(in the rows, 128 means zero)
Rotation paths and how fast each direction turns (degrees each step):
Each turn is a multiple of 5 degrees from 10 to 175, or 0.
Each row of a path follows its step; steps can be skipped.
Rotation 1:
step 0: [127 127 124 129 129 133 117 132 138 128 118 133 131 118 129 124 118 124
 120 112 128 124 117 124 135 122 136 136]
step 1: [131 125 130 133 131 133 114 134 141 122 123 134 126 137 147 128 132 125
 138 129 125 126 125 134 136 122 136 129]
step 2: [133 139 135 143 133 134 133 123 146 129 126 127 131 127 130 124 127 131
 129 116 131 132 129 132 127 112 132 124]
step 3: [133 138 133 132 119 138 120 132 142 124 134 125 129 126 122 125 128 126
 128 121 131 119 110 127 135 132 137 131]
step 4: [130 124 123 129 127 142 117 129 136 116 116 130 119 121 130 121 134 129
 129 123 119 129 121 125 133 113 129 130]
step 5: [129 122 137 143 128 131 120 137 144 137 118 137 135 126 129 126 131 117
 130 126 130 129 122 134 128 120 131 126]
step 6: [127 129 136 139 134 142 122 129 143 121 131 123 122 140 129 129 121 130
 133 112 131 127 120 128 123 127 131 134]
step 7: [126 135 134 127 124 131 124 132 135 122 114 120 127 126 126 115 127 131
 129 120 129 130 117 135 141 120 142 131]
step 8: [139 123 136 129 125 134 120 136 145 115 131 132 127 121 129 122 130 115
 138 125 126 133 127 129 134 120 126 127]
step 9: [117 133 128 140 130 142 120 140 144 132 130 130 128 128 129 117 124 127
 122 122 123 131 126 125 121 118 131 123]
Speeds:
[126 132 133 131 131 127 129 123 127 129 129 124 129 131 127 128 132 131
 130 124 131 126 127 130 129 130 127 127] -> 90
[130 125 130 126 128 127 135 126 130 132 125 129 132 125 126 128 128 126
 127 124 125 128 126 131 130 128 128 126] -> 140
[127 127 126 126 132 131 126 127 130 127 129 130 126 129 128 125 126 131
 125 128 125 126 127 132 129 135 129 124] -> 125
[126 128 127 122 128 129 127 129 125 126 124 125 129 128 130 130 131 130
 129 125 125 127 125 125 132 129 131 132] -> 110
Rotation 2:
step 0: [125 131 136 128 133 121 123 123 134 119 125 138 124 129 123 133 134 132
 119 135 141 126 124 129 117 132 130 121]
step 1: [135 121 123 135 131 137 127 121 134 131 131 125 130 129 122 138 132 123
 123 126 141 117 121 122 120 128 131 133]
step 2: [127 117 135 127 136 133 121 132 138 121 138 118 121 127 132 129 131 135
 133 126 130 123 130 117 121 122 128 125]
step 3: [122 128 125 124 123 124 124 124 131 132 141 116 134 133 137 134 130 135
 120 125 126 135 117 127 120 122 126 129]
step 4: [118 126 134 123 131 133 123 121 128 126 129 132 125 129 141 130 128 136
 120 113 137 127 123 134 129 136 126 123]
step 5: [125 127 129 127 128 132 121 125 131 129 126 122 135 128 129 136 135 116
 122 124 127 125 116 120 140 140 134 122]
step 6: [125 121 132 121 131 135 128 122 142 116 122 118 137 128 127 126 125 134
 133 130 127 131 130 125 128 140 135 129]
step 7: [115 130 111 136 134 132 129 131 133 124 133 117 135 131 126 125 125 131
 124 135 128 128 124 132 124 134 127 121]
step 8: [120 115 123 121 134 124 128 128 123 130 122 131 128 127 131 127 126 130
 136 130 137 129 121 130 116 135 125 115]
step 9: [129 119 112 117 124 129 124 128 130 134 134 123 129 117 125 132 129 121
 133 121 130 119 125 130 133 134 122 130]
Speeds:
[125 123 124 128 129 126 127 124 132 127 129 130 127 125 131 130 126 129
 124 129 125 125 128 124 126 131 129 127] -> 0
[132 129 126 125 130 125 129 128 130 124 127 123 131 127 128 131 127 127
 130 124 127 127 133 124 130 124 129 126] -> 95
Rotation 3:
step 0: [131 121 133 130 118 117 134 125 114 126 125 133 132 128 123 136 120 129
 126 123 135 125 126 133 113 123 122 132]
step 1: [125 134 132 126 123 134 131 117 136 128 135 117 130 131 121 122 134 120
 128 119 132 121 136 135 116 128 119 128]
step 2: [133 128 134 124 122 132 140 123 122 120 121 118 121 135 129 128 123 128
 131 124 125 131 124 139 141 129 118 125]
step 3: [127 127 120 108 126 133 136 140 122 135 130 123 132 127 126 125 123 130
 119 127 138 132 135 132 128 130 123 127]
step 4: [117 130 134 126 122 127 125 131 121 130 130 115 119 125 135 122 132 119
 124 140 127 136 127 121 126 134 122 119]
step 5: [136 136 128 123 140 134 123 130 121 131 120 129 129 137 132 125 132 126
 133 145 131 123 137 127 136 135 125 126]
step 6: [127 117 132 121 131 117 113 125 121 133 120 132 133 124 140 129 123 128
 120 126 132 129 128 126 129 138 131 129]
step 7: [125 124 132 130 133 136 121 132 134 122 133 135 134 128 137 120 145 125
 132 128 132 124 124 125 118 141 125 131]
step 8: [132 121 125 128 129 125 115 126 135 106 122 124 130 129 132 133 131 131
 136 130 123 131 129 129 138 125 128 132]
step 9: [125 120 119 120 139 122 126 132 137 130 134 134 125 118 120 123 134 138
 130 122 134 130 124 135 136 130 136 130]
Speeds:
[128 129 130 135 129 133 131 126 130 125 128 125 128 129 130 123 126 131
 129 131 127 129 128 125 128 131 127 128] -> 125
[130 128 127 127 127 129 126 128 129 124 130 125 131 133 130 128 127 126
 128 121 127 125 123 131 127 132 129 129] -> 60
Rotation 4:
step 0: [127 140 141 128 122 130 130 127 127 130 135 121 126 128 130 130 129 124
 128 122 133 132 141 139 123 127 119 137]
step 1: [123 131 135 117 124 120 122 126 124 125 130 130 131 131 125 130 131 129
 125 120 117 129 135 123 125 136 110 134]
step 2: [129 119 132 122 133 121 117 131 126 130 127 121 125 126 128 120 121 128
 119 127 122 143 131 123 124 124 121 139]
step 3: [132 123 132 126 126 130 117 125 129 137 123 120 118 131 126 131 128 131
 124 136 127 143 134 120 136 130 122 118]
step 4: [125 120 140 128 122 128 135 134 128 131 117 120 120 120 124 136 136 123
 123 132 127 137 130 130 133 136 133 129]
step 5: [120 124 138 137 122 130 131 133 133 144 116 129 130 124 126 134 126 127
 132 127 127 126 123 129 131 132 117 134]
step 6: [123 121 134 132 133 133 126 126 136 128 124 126 134 134 127 140 123 125
 120 133 120 127 114 134 119 132 121 131]
step 7: [130 124 117 120 126 136 128 120 132 138 125 120 136 127 120 136 122 134
 127 125 128 137 121 136 119 128 127 127]
step 8: [132 136 123 124 124 134 130 124 130 130 125 113 131 122 133 138 135 129
 121 136 139 128 133 131 117 124 121 128]
step 9: [130 130 126 127 121 128 137 130 124 129 125 121 137 122 130 135 137 122
 123 113 125 127 133 119 121 126 118 121]
Speeds:
[129 129 129 127 129 132 131 125 125 128 130 126 129 128 127 129 129 133
 128 131 132 133 131 133 132 130 130 126] -> 90
[125 129 126 129 129 129 125 129 129 133 126 129 130 122 128 124 125 128
 127 129 131 128 131 131 130 124 128 132] -> 135
[127 129 131 130 126 131 132 130 126 126 128 132 124 124 130 128 130 127
 126 123 130 126 128 130 129 129 123 127] -> 80
Rotation 5:
step 0: [123 135 124 121 122 121 121 135 130 128 122 124 128 126 120 146 122 119
 136 122 129 127 120 125 137 132 130 123]
step 1: [122 127 130 126 126 127 113 134 120 123 127 115 114 126 130 114 127 128
 127 121 126 124 124 130 134 132 120 132]
step 2: [123 123 125 140 125 113 122 136 132 125 133 133 133 120 140 129 127 129
 128 134 122 134 126 139 136 126 122 129]
step 3: [133 129 134 123 118 117 122 131 134 125 138 128 128 128 118 127 130 129
 122 122 118 134 143 128 129 131 136 132]
step 4: [131 127 120 136 142 125 125 121 126 127 127 129 129 123 133 113 126 127
 137 120 128 132 143 130 123 135 133 131]
step 5: [115 126 120 131 132 120 129 129 137 138 128 131 134 136 120 130 134 121
 127 135 137 135 129 131 122 138 135 120]
step 6: [120 126 129 130 128 133 126 118 117 123 127 125 135 132 113 122 133 122
 120 115 124 125 126 128 124 124 130 117]
step 7: [121 117 129 137 129 135 131 138 119 130 116 130 137 130 132 123 117 130
 130 136 119 121 127 130 122 129 132 125]
step 8: [128 130 132 130 122 118 134 127 124 130 127 129 125 124 113 139 121 127
 116 139 129 118 128 134 119 126 125 135]
step 9: [136 127 134 116 135 123 132 122 119 128 120 122 130 114 126 123 130 139
 128 127 130 118 133 134 134 123 133 122]
Speeds:
[127 127 126 129 132 132 127 127 130 126 129 127 126 127 131 124 130 129
 131 132 122 122 128 128 128 131 128 129] -> 130
[128 129 126 127 124 126 129 127 124 126 128 133 129 128 131 130 125 129
 127 130 124 127 133 123 126 128 131 132] -> 80
[129 123 129 129 127 127 129 129 126 134 127 129 123 129 129 124 125 125
 133 127 128 129 129 125 125 126 125 129] -> 120
[123 127 124 129 128 132 128 130 127 126 125 130 129 133 126 130 128 125
 129 124 130 124 126 124 128 129 127 126] -> 55
